Some points, each followed by its number:
[ 57 -36 -27  32  15 -14 -43  38  -8 -24  24   5 -16  14 -38  -9  29  65
  -3  54 -16  14 -27 -23  -8] 0
[-27  10   5 -46   4 -14 -12   5   1 -11 -59 -21 -22  -6  73 -49 -31  -7
 -23  27   0   6 -42  18 127] 1
[-21 100  14  27   5  14 -26  38 -25 -18  -7  -3 -14  36 -21  37  19  -2
  99   1 -22  14 -11  33 -14] 2
[ 28 -62 -71 -27  72 104 -32 -30   7 -26 -31  -2  63  -2  36 -48  75  10
 -17  72  -8 -16  25 -59 -18] 3
[ 11 -58  -6  36 -34   3   9 -45  -9  55   4  28  -8 -16 -27  27  22 -18
 -36  -6  99 -33  12  10 -16] 4
[ 13   2   5  19  72 127 -35  31 -73 -51  -9 -32  18  75   1 -13 -32  23
  11  58 -48  -7  -8  -2 -17] 5
[  1 -34   0  22 -22   7  21 -65  28 -14 -14  -6   4 -36 -17  11   8 -15
 -39 -28  20 -16   7 -16 -20] 6
[-31  40  50  -6 -19 -31 -21  29  30  -9  38  23   3 -15 -23  15 -50  -6
 -19 -18 -27 -20 -11 127   8] 7
[ -49   23   35  -40   -5    5  -33  -20    5  -38   -7  -38    1    4
   60  -17  -34   -5    4  -29    7  -38  -33   26 -113] 8
[ 23  31 -23  18 -46  10  24  -4 -22   1 -29   7  14  -3   6  -2 -20  -6
 -10 -24  25  25   4 -29   0] 9
[-15  -1   6  15 -14  21 -12  39  40 -49  -4 -35 -13  26  63   6 -15  35
  27  13 -26 -26 -54   1  42] 10
[ 23   7 -14  -8   1   1  17 -33  27   3 -29  68 -12 -11  15  -5 -21   3
 -24   0 -35 -52 -34  14   9] 11
[ -8 -19   2  55  49 -40 -41  -6 -19 -27 -59 -15   4  97 -21  -9 -38  20
 -22  69 -12 -14  35  -5 -25] 12
[-39  25  -3  -6 -23  41  -3 -50  56 -56  14  75 -52  -9  11  -2   9 -33
 -28 -12 -20 -19 -21 -10  16] 13
[-10 -35 -43 -10  49   5  -4 -10 -23 -33   5  56 -25 127 -35 -22  23  92
  19   6 -23 123   9 -20  -5] 14
[  2 -11  17   4  62  25 -13  -6  -1  18  13  -9  32  -5   2  -6 -29  -8
  27   7 -20  13  52 -47  32] 15
[ -3 -14 -10  -7 -24 -20  31 -32  29 -22   7  10  -9  -3 -30 -14 -29 -13
 -25 -25  14  13 -34   5   0] 16
[ 18  14  13 -26  -6 -20 105 -28  24  -3  67 -24  16  25 -12   2  61  16
 -16  50 -21 -15  12  26  35] 17
[  5 -49  39  21  19 -72 -22  31   2   3 -29 -45  -4 -14 -25 -35  50   7
   1  37  -2 -26  -4 -13 -17] 18
[-30  24  -8 -32 -37  -3  57 -32  92  45 -14  28  -6 -38 -31   2  -3 -40
 -19 -19  71 -29 -43 127 -11] 19
[ 47 -10   5  -4   7  32 -19  26 -33  -9  -9  -7   7  20  34 -34 -25  -6
  63 -13  13 -62 127   1 -45] 20
[-45  31  15 -30   1 -27   1  16 -95   9   2 -12   0 -20   4 -25  25  -9
 -16  17  -3 -26 -38 127  10] 21
Which five points above are nearest to each new point, looking only along the 7 directions in which the numbered points spread most? Their numbers follow each, nearest first.
[-23  -5  48 -22 -32  11  21 -14  15  16 -30 -10 -30 -10   8  39  -5 -45
  -8  21  -6   8 -46 103  89] 7 11 21 16 1
[-55 -38 -50  21  31   6 -23 -18 -66 -33 -53  41  29  47  46 -33 -65  74
 -31 -27 -10  24  38 -48 -31] 12 0 15 9 10
[-46  14  35 -36 -14 -38  -4 -44  62   7  44   0 -29 -30 -47   9 -19 -20
 -32  -7 -17 -40 -39  13 -23] 16 11 6 19 7
[-25  -1   9 -51 -37  19  36 -18  -4  40 -32   3  18 -26  13  11   4 -44
  10 -14  43 -22 -25  20  26] 11 16 6 9 13
[ 72 -64 -50  39 -72   0 -49  -8 -64 -20 -36  -6  48  34  38  -9 -46  -5
 109  96 -24   5  85  14   5] 15 20 12 0 9
[ 32  -5  23  75 127  24 -17  91 -34 -30  -3  15 -25  28 -26   1 -59  53
  17  -5 -18   8  27  17   7] 12 0 2 15 5
[-14  -2 -16  78 -12 -29 -26 -44 -25  10  27 -19 -26 -20 -12  -1  12  -3
 -12  -8 -18 -17  11 -19 103] 9 15 16 11 10
[ -7 -23 -49 -27 -12  64 -22  22 -17 -13   6  37  95  -2  71 -37  21  22
 -11 -28  24  29   9 -50 -33] 15 9 11 3 6
[127 -64 -74 -17  45 127 -15  25 -13 -24 -53  -9  16  81 -20 -57  75  33
   6 -39 -47  52  52 -28 -62] 3 5 15 0 14
[-38   0  -5 -47  20  54  -6  20  52 -11  15  49   7 -23  -6  12   5 -13
  20 -13 -21 -27 -47   5  42] 11 13 10 16 9
[-20 -37  15  29 -12 -16 -16   9   0 -11 -28 -46  24  -7  52  -5   0 -29
 -23 -13 -43 -16  30  10 -26] 9 18 15 11 10
[-14 101  30 -34 -38 -37  14   3  30   4  39  17  -8 -52 -33  23 -12 -25
   6 -43  16 -22 -51  27 -13] 7 19 16 11 9
[-13  75  48 -56  -4 -60  20  30  35 -19  -3   3 -21 -33 -31 113   3 -43
  -4 -48  21 -30  24 -36  23] 9 16 7 11 6
[-29 -13 -34  66   6  46 -39 -13  -6 -62 -31 -38  -1  50  67 -23 -34 127
  92 105 -54  24 -15 -53 -27] 5 12 0 10 15
[-22  20  16 -29 -36 -24 127 -71  18  66  -4  25   9 -37 -41  -4   9 -47
 -60 -53   9 -20 -15  23   6] 19 16 4 6 11
[-13   5  30 -11 -11 -14 -24  79 -40 -21  28 -22 -39  39  41   8 -13 -26
   0 100 -24  51   6  -3  13] 10 0 15 12 2
[  9  32  23  15 -42   5  20 -57 -27  41  15  52 -32 -30 -20  43   9 -33
 -40 -45 113 -31 -10 127 -45] 19 4 7 16 6
[ 22 -24   0  23 -28  39 -20  40 -27  -7 -18 -31  -4  47 -27 -35 -25  13
  41  71 -21  -9  -2 -74 -53] 12 15 0 9 5
[ 30 -38 -42  11 -34   6   7 -56 -16 -16 -43  -4  32 -25 -34 -34  -6 -39
 -15  31  -3 -20  -7   8 -29] 6 4 11 9 16
[-39  27 -11   4  17 -22 -19 -13 -36  31 -49 -28  65  -5 -16  -4   7 -34
   9 -12   6  55 -13  -9 -45] 9 16 11 18 12
[-21  -3 -33 -27 -22 -32 -23  -8 -21 -36  -3 -19 -38 -23 -16  40 127 -11
  -3  23  -3 -10 -39  -7  90] 17 11 16 1 10
[  4  10  46  39  23 -24 -25 -13 -18  -4  90  -5 -25 -23 -17 -45   2 -30
  29  -8 -20  50 -17 -26  29] 9 15 16 10 11
[-20   8 -48  58  16 -27 -38  32 -42 -14 -53  19  39   6  40  10 -33  21
   7  34 -14  10  16  -9 -54] 12 0 15 9 18
[-28 -32 -14 -24  -9 -46 -27 -20 115  90  18  13 -26 -45  -3 -27 -54 -27
  -2 -44  65 -14  38 -26  -5] 6 4 16 9 11
[103  18  15 -19  -9   8  -5  28 -19 -19  14 -21 -16  15  -5  17  -7  18
  33 -28 -38  30  32 -27 -25] 15 9 2 20 0
